Each row of Z is roughly a mix of the hidden directions of one of 4 groups.
Z:
[[ 23  -3  -4   0  21  41  15 -28  50  -1]
 [ 17 -50 -31  -2   1  35   5  31  12  12]
 [-32  -3  14 -17 -15  -3 -17 -50 -13  38]
 [-47 -21  -5 -24   6  32 -37   9  16  14]
 [-26   7   5 -19 -27  37  35 -17  36 -14]
 [  9   4  22   3  10 -25  50 -28 -22  34]
 [-24  38  30  -2 -40 -15 -21  -4  -6 -30]
 [ 37  37  10  13  -1  23  -4 -25  44  -5]
 [ 14 -30 -14 -24   6  40  39  -1  25  26]
 [-10 -56  -5  15   1 -25 -27  35  -9  -3]
 [ 16  16  32 -16 -27 -25  53 -11   5 -12]
 [-40   7  -7  -8 -28  24 -53   1   3 -17]
 [ 12  16 -45 -25  36  29  -9 -23  20   0]
 [-41   7 -14 -22   3   6 -36 -13  22  43]
 [ 21 -44 -33   3  39   6  14  19  10  23]
 [-25   2 -17   3  16 -10 -54  37  16 -19]
 [ 19  29 -12   6 -49 -43  23   4  -6  -9]
 [ -3  27  50   0 -23 -37  -2 -14  -2 -28]
 [  5 -16 -38  17 -10   8  32   5  54  -3]
 [ 22  -7  11  -9   3  26 -40  -1  52  23]
 [  4 -11  -6 -39 -25   2   3 -13  -7  60]
 [ 32  24  16  -6   9  11  48 -14  35  19]
 [ 42 -17 -15  -4  -3  38  22 -17  37  21]
 [ 12  -2   1  -2 -22 -19  67   4  -4 -26]
 [ 15  12   1 -27 -25  52  18 -25  18  23]
 [ -9  40  17 -25 -17 -28 -31   2 -22 -32]
 [-53 -41 -11  -2   1  12 -24  19  -3  22]
 [-17  32  31   9 -36 -11  13  -9   2 -46]
 [-17 -33 -49 -16  23   8 -18  13 -28  17]
 [-26  -9 -18  17  25 -51 -15  14  10 -33]
 [-18  21  -9   7  29  11   3 -38 -54  -6]
 [ -8   6  36  -2 -60  12  -6  -9  -4 -30]
 [-18  15   8  17   8 -59  16  -4 -39  -3]
 [-19 -10 -12  11 -17  52  13  -2  35 -34]
 [ 33  40  15  26  35 -18   2  -2   2 -32]
 [ 21 -31 -31  -4   2  23  21  -1  -2  53]
 [  6  29 -11   1  15  -9  26 -20 -58 -22]
 [  6 -31  -8  12 -11 -14  55  36 -17   4]
 [-43 -23   7 -10   8  10 -52   5  -3  28]
 [ 12   7  54  21 -39  -9 -14  -2 -14 -25]
 [-42   0  18   8  30 -40 -38   2   5  -2]
 [-23 -18 -32  17 -23 -10 -20  41 -16 -33]
 [ -1 -40 -18 -15  24  33  -7 -15  -5  46]
 [-16   4  23  29  12 -31 -33   7 -35 -33]
 [-44  22  37  -4  -7  -8 -34 -31  -6 -10]
 [ 35  -4  -1   5  21 -23  60  -8 -12  12]
 [-34 -30 -17  -9  10  20 -54   9 -12  10]
 [-42  20  19   5 -12 -10 -48   6 -14 -28]
 [-29  20 -17   5 -28  -1 -47 -15 -18 -33]
 [-13 -64 -23   0  13   1 -15  19  17  20]
 [ 17  35  28 -24 -20  13  -7 -45  21 -18]
 [ 33  17  -1   5  14   1 -31  -3  29  53]
 [-11  39  56  -5   3 -16 -22 -17 -10 -17]
 [ 17 -43 -23 -15  16  23  18  10  29  36]
 [ 37  42  -1   0 -16  11  10 -25  38  21]
 [ 28  -2  11  -1  14 -29  64  11  -1   2]
 [ 21 -47 -27  -1  43  23  14   9  11   9]
 [-40  -9 -12  17 -40   5 -38   3 -29 -14]
 [-18  41  34  -1 -23 -18  30  -4  20 -29]
 [-23  30  37  15  10  51 -14 -14   1  -9]
 [ 44  28 -11   5  35 -26  36   3 -12  -5]
 [ 13  17   9 -23 -33 -16  50 -15 -10 -32]
 [ 48   9   5   2 -23 -17  48   6   3  24]
 [-23  -9 -22 -14  -8  45 -46   7  24   7]
 [-33  -5   2  22 -29   9 -30  13 -38 -35]
 [ 32 -23 -38  10  18   4  49   2 -16   9]
 [-10   4  10   6 -60  45  -6  15   4  -2]
 [-21  27  14  12   0 -43   0   5 -41 -34]
 [ 29  31   8 -12 -11   9  14 -28  44  33]
 [  5  28  -9 -17   5 -32  28 -51  -4  22]
 [ 22  24   5  -7  -2 -17   5  18  -1 -66]
 [-10 -40  -5  29  44   7  18 -13  26  21]
 [-21 -13  -3 -29 -29  19 -51  25 -14  12]
 [-32   8  18  -2 -32   0 -53  17  14 -23]
 [-24 -17   9  -4  16  52 -27 -17  33 -13]
 [-20 -12 -36   0  15  39  25   8   0 -44]
 [ 13 -53 -35   6   7   4  12  24  15  31]
 [ -2  31 -41  -2   0 -18  19 -26  35 -31]
 [  5  52  21  16 -11  -5 -43 -20  20  -2]
 [-26  16  37 -18 -23  19 -39 -20  23  16]
 [-34 -39   1  24   7  14 -34  30 -23  -8]
 [-19 -35  -7   3   5 -25 -15  28 -53  -5]
 [ 31  -8 -16  23  39   6  49 -10  12  15]
 [-10 -46   4   9  19  -1  23 -45  25 -18]
 [-18   0  17  26   6 -11 -69   3  -7   2]
 [ 11  22  10 -13 -22  -7  66  -3 -17  -7]
 [  6  -3   7  37  18   4 -52 -27 -29  10]
 [  5  -8  21   3  20  28 -49   2  21  40]
 [  7  -8  13  12   4   5 -50   7  49  27]
 [ 10  24  60  10  16 -18 -29  -3   5 -19]
 [ 57  20  15   3  -5 -22 -11 -11  -7  39]
 [ -7   8 -19  11  18  42 -12 -27 -46 -24]
 [ -1 -35 -30   8  15 -52  11  31  -9  -3]
 [  7 -23 -41  35  11   9  20  23  17 -35]
 [ 33  22  15  17   3 -41  -3  -5  -8 -48]
 [ 48   1  18  18  33 -32  29 -11  -5  11]
 [ 13  49  17   2  25 -26  15 -19  37  -3]
 [  8  23  24 -38 -18  -4  46 -19  27   1]
 [ 35  21   9  32   3 -30  37   5  29 -18]
 [ 34  39   3   4 -18 -12  46 -22  -7 -19]
 [ 26  -9  12 -10 -27  17  -7  15  28  56]
 [ 10  15 -31   1 -12  -5 -54  -4  27  33]
 [ -1   8  -1 -20  37 -43  -3   7 -42  26]
 [ 11 -38 -28  -1  15  18  15  -5   1  56]
 [-23 -49   1  25  22  30 -10  15  31  -1]
 [ 29 -27 -13  -8  29  34  19  -7  34  30]
 [-21 -24 -34 -33 -14  47  17  -5  -6  11]
 [  0 -22  -6  22  37  -9 -15  33 -49   3]
 [-11 -46 -43  18   4  15 -17  23  13  23]
 [ 31  37  32  31   7 -27  -5  -7  25 -21]
 [ -2  30  26 -21  11  38  -6 -46 -20  -9]
 [  6   4   8   4  -6 -18  50  23 -26 -45]
 [ 13  21  -6   7  19  22  27  -8  55  28]
 [ 26   0 -19 -16 -36   9  52 -16   2 -22]
 [-11  16  23   3 -41 -24 -38   7  11 -38]
 [ 41  18  30  17  -3 -32 -37  -5 -23   0]
 [-36 -15   5 -15   4  22 -51  14  20  27]
 [-12  45  40 -15  18   1 -17 -38  -5 -12]
 [ 23  28  49 -11  -8 -14  33 -25   2 -17]
 [ 16 -12 -32 -20  14  -9 -19   3 -60  -9]
 [-37 -19   7  -5 -18  25 -50  25   1  16]
 [-11 -23 -29  -2  30  23  42  31 -20  10]
 [ 10  24  24  18 -26  13  19 -15  45 -34]
 [-13  45  27  -6 -13  -1 -31  17 -11 -42]
 [ 45 -10 -23  -1  49  11  22  15  19   1]
 [ 33 -19 -19 -25  38  16  26 -35 -11   8]
 [-40  -7 -11  26  26  19   4  14  34 -36]
 [ 43 -23 -29  11  21  11  46  10  13  -1]
 [ 26   4 -24  -8  23  16 -28  -6 -14  55]
 [ -2  22   0 -42  -9 -36 -37   6 -29 -17]
 [  7  41  19  -5 -22  -8  27 -51 -14  -3]
 [ -4   9 -31 -18   1  44   1 -23  48  10]
 [  5  21 -11 -24  11 -64 -14   2 -23  11]
 [-27 -19  20  -6 -13 -17  18  27  55  -8]
 [ 14 -54 -29  -2  37  19   7  12  12  15]
 [ 21 -39 -27  -7  13   8  51   3 -24  -2]
 [ 28  47   3  -6  18  13  28 -22   9 -36]
 [ 27 -30  27  14 -51   5  30   7   3   6]
 [ 16   0   5  37 -15  20  30   6  55  -3]
 [ 18  45  20  11 -28 -15  31 -18 -19 -27]
 [ 44  23  -3 -20 -10   2  22 -23  19  44]
 [-13  29 -15  10 -19 -16 -24 -16 -48 -34]
 [ 21   8 -15  28 -32 -37  41  21  14  -1]
 [ 18  27  -3 -24  13  13  15  -3  26  58]
 [  1 -49 -17  37  -7   5 -28  31  -3  18]
 [ 12  45  50  17   8  -1 -18 -17  17 -18]
 [-49 -28  17  -1 -12   9  -2   9  -7 -49]]

One row of each group comes first, with its name. Which group is each row after those in?
[-14 -12   0  16   1 -42 -17  42  20 -37]  S
[ -1  -3  -3   7  24  39 -54  21  10 -25]  F
[ -3 -20  50   8 -31 -15  -3  38 -19  14]  P
[ 28  -7   6   6 -29 -18 -16  -7  29  55]  X

[ 27  10   9  14  17 -11  -7   9 -54 -40]  X
[  2  -4  -5 -22 -17  62 -26  16 -16  21]  S
[ 23  28  16 -25 -17 -25  31  -4  27 -36]  F
[ 42  43  32  -6   0 -30  -8 -23  -5   9]  X
[ 33  -8  -6  21 -17 -20  47  12  31  24]  X
[ 24  40  14   7  12 -15  36 -27  -3 -36]  S
[-15  42  30  23 -46  13  -1   9   5 -21]  S
[ 55  -6 -49  10   1 -19  15   3  -1  -6]  X
[ 21  43  14   7  -5  14  36 -37  -1 -30]  P
[ 36 -20 -35  -5  -5  24  41  11 -24  16]  X
[ 11 -36 -18  29 -30  -9   8 -17 -21  43]  F
[ 22   2  12 -32 -22  30  23 -22  41  21]  F
